Rotation paths and how fast each direction turns (degrees each step):
Each turn is a multiple of 5 degrees from 10 to 175, or 0.
path 1
[ 33  -7  17 -14   3  32 -49 -15   6  11 -19 -30 -16 -66]
[ 68 -43  23 -29   5  14  -8   5  -6  26 -46  -6 -28 -18]
[ 55   0   3  27 -11   4 -12 -12  18  29 -23 -45 -30 -50]
[ 40 -60  39  -7 -34 -23 -11 -20   9  26 -21  -9 -15 -31]
[ 41 -12  29  14 -20   9 -34 -35  13 -12 -44 -39  12 -48]
[ 29 -44  34 -35  -1  21 -43 -17  -4  14 -23  -2 -22 -55]
[ 74  -5  13  -3  11  28 -15  -5   0   9 -56 -27 -11 -22]
[ 42 -27  10   0  -8  -1 -16  -6   9  49  -9 -28 -48 -54]
[ 56 -39  32  17 -26 -20  -2 -23  11  10 -46 -19  -3 -12]
[ 17 -24  26   8 -22   6 -46 -33  14   8 -13 -34  -7 -67]
[ 47 -47  36 -32  -4  12 -27 -15  -6   2 -44  -1  -1 -26]
[ 52   6   3   0  12  32 -30 -11   7  18 -33 -39 -22 -53]
[ 55 -52  22 -14 -10  -7  -4   2   0  41 -29 -11 -44 -25]
[ 59 -11  18  37 -23  -7 -15 -25  19  10 -39 -41  -7 -33]
[ 21 -55  36 -14 -31 -11 -31 -24   8  14  -9 -11 -12 -55]
[ 49 -14  28  -4   0  25 -33 -27   3 -13 -59 -26  17 -28]
[ 35 -23  12 -19  10  30 -35  -9  -2  29 -16 -19 -39 -60]
[ 77 -28  17   0   1   4   2  -7   1  26 -49 -19 -26 -13]
Speeds:
[ 20  -4   6   0   1  -4  13   0  -3 -13 -27   4  18  28]
160
[ 17   4 -13  14   2  -9  21  12   3  24   3  -6 -24  10]
70
path 2
[ 31  24 -15 -20  55  41 -45  -7 -12 -64 -10  11 -17  26]
[  9  22  11 -14  44  45 -16  36 -31 -60  24 -40  -5 -10]
[-34  50  -9 -47  38   5   0  36 -56 -10  10 -32 -23   0]
[  2  45 -21 -50 -13  27   3  -4 -56 -14  -9 -10 -67  14]
[ 26  22  23 -52 -29  49  -8 -15 -24 -12  54 -30 -43  14]
[-20  47  31 -72  21  36 -24 -22  12  11  46 -11  -2  31]
[-34  42 -10 -49  25  70 -30 -24  22 -23 -24   1  -8  11]
[-16   2 -14 -45  -4  81 -17  15  -3 -26  -7 -48   4 -37]
[-18   8 -32 -77  11  21 -21  31 -24  28  14 -30   2 -39]
[ 18  11 -52 -75   2  13 -42  -7 -13  12  -6  22 -41 -18]
[ 58  -5  -2 -51   7  37 -46  -9  10 -34  30   8 -39 -27]
[  5  14  35 -63  57  -2 -42  16  18 -32  39  -6  -6 -23]
[-23  25   2 -60  53  -4 -18  10   4 -59 -35   2 -28  -8]
[  9  -6  -2 -52   2  21   0  25 -28 -76 -28 -42 -31  -8]
[ 11  -2   4 -81  -1  -8   7  30 -45 -16  28 -51 -12  19]
[ 24  25 -18 -77  12  -3 -17 -12 -30  -4   3   1 -19  61]
[ 39  16  -4 -31  17  60 -35 -25 -11 -45  16 -12 -10  50]
[ -2  29  12 -24  49  57 -29  16 -15 -27  43 -35  29  16]
Speeds:
[-26   3   0  11  16  10   6  15   1 -17 -21 -13  12 -13]
65
[ -6  11 -19  -1   3  -3  -3 -15   1  -3 -31  23 -14  13]
115
[ 17  -4   2   5  15 -20   4  10 -19 -22  -2  -5   4  25]
25
[  3 -17   7  -8  15  20  27  14  -1   7   1  24  -5   5]
0
path 3
[ 21  -6  14  29   8  21  58  76  13   3   5 -34  21  -2]
[ 19 -10  10 -14   4  35 -37  31  29  65 -12   1  27 -57]
[ 48 -55 -23 -14 -44 -46  -7  36 -15   9  17  17  32  -3]
[  8   4 -36  28  34 -36  39  45  61  16  15 -13  28   0]
[ 41  -9  11   8  11  12 -13 -11  46  84  14  34 -20  -8]
[ 76 -37  -3  41  -4 -18  -9  36 -31   3  -6  17   1  42]
[ 37   6  26  19  28  23   7  52  64 -23   5 -39  28   5]
[ 36 -18  34  -7 -38  44  18  22  12  59  14  12  11 -43]
[ 26 -30 -38  18  -7 -22 -12  77 -44  21  -9   2  41  -9]
[ 19 -22 -19 -24  22 -35 -10  36  89   8  11 -18  32 -16]
[ 43 -20 -10  24 -26 -14  45 -11  27  65  32  43  -6 -17]
[ 41   6 -14  48  41 -17 -23  60 -10  37   0  20   8  44]
[ 66 -37  33 -11  20  13 -19  19  64  -5  -6 -27  -9   9]
[ 58 -11  17  40 -48  32  50  23  -1  16  15   6  27 -28]
[  6   2   4  -2  17  13 -25  93 -13  43   4  -4  46  -1]
[ 38 -74 -13 -41  -5 -24 -14  20  44  22  -8 -15   7 -39]
[ 42  -1 -43  50 -27 -36  32   8  24  18  26  26  43 -19]
[ 13  14  10   2  43 -17  -8  55  31  63  29  16  -6  43]
Speeds:
[-17  18   8   3   3  15  22   7  -5  31  10   8  -8  -4]
110
[  1   2 -17   9  14 -26   1 -18  14  12   6  15 -15  17]
55
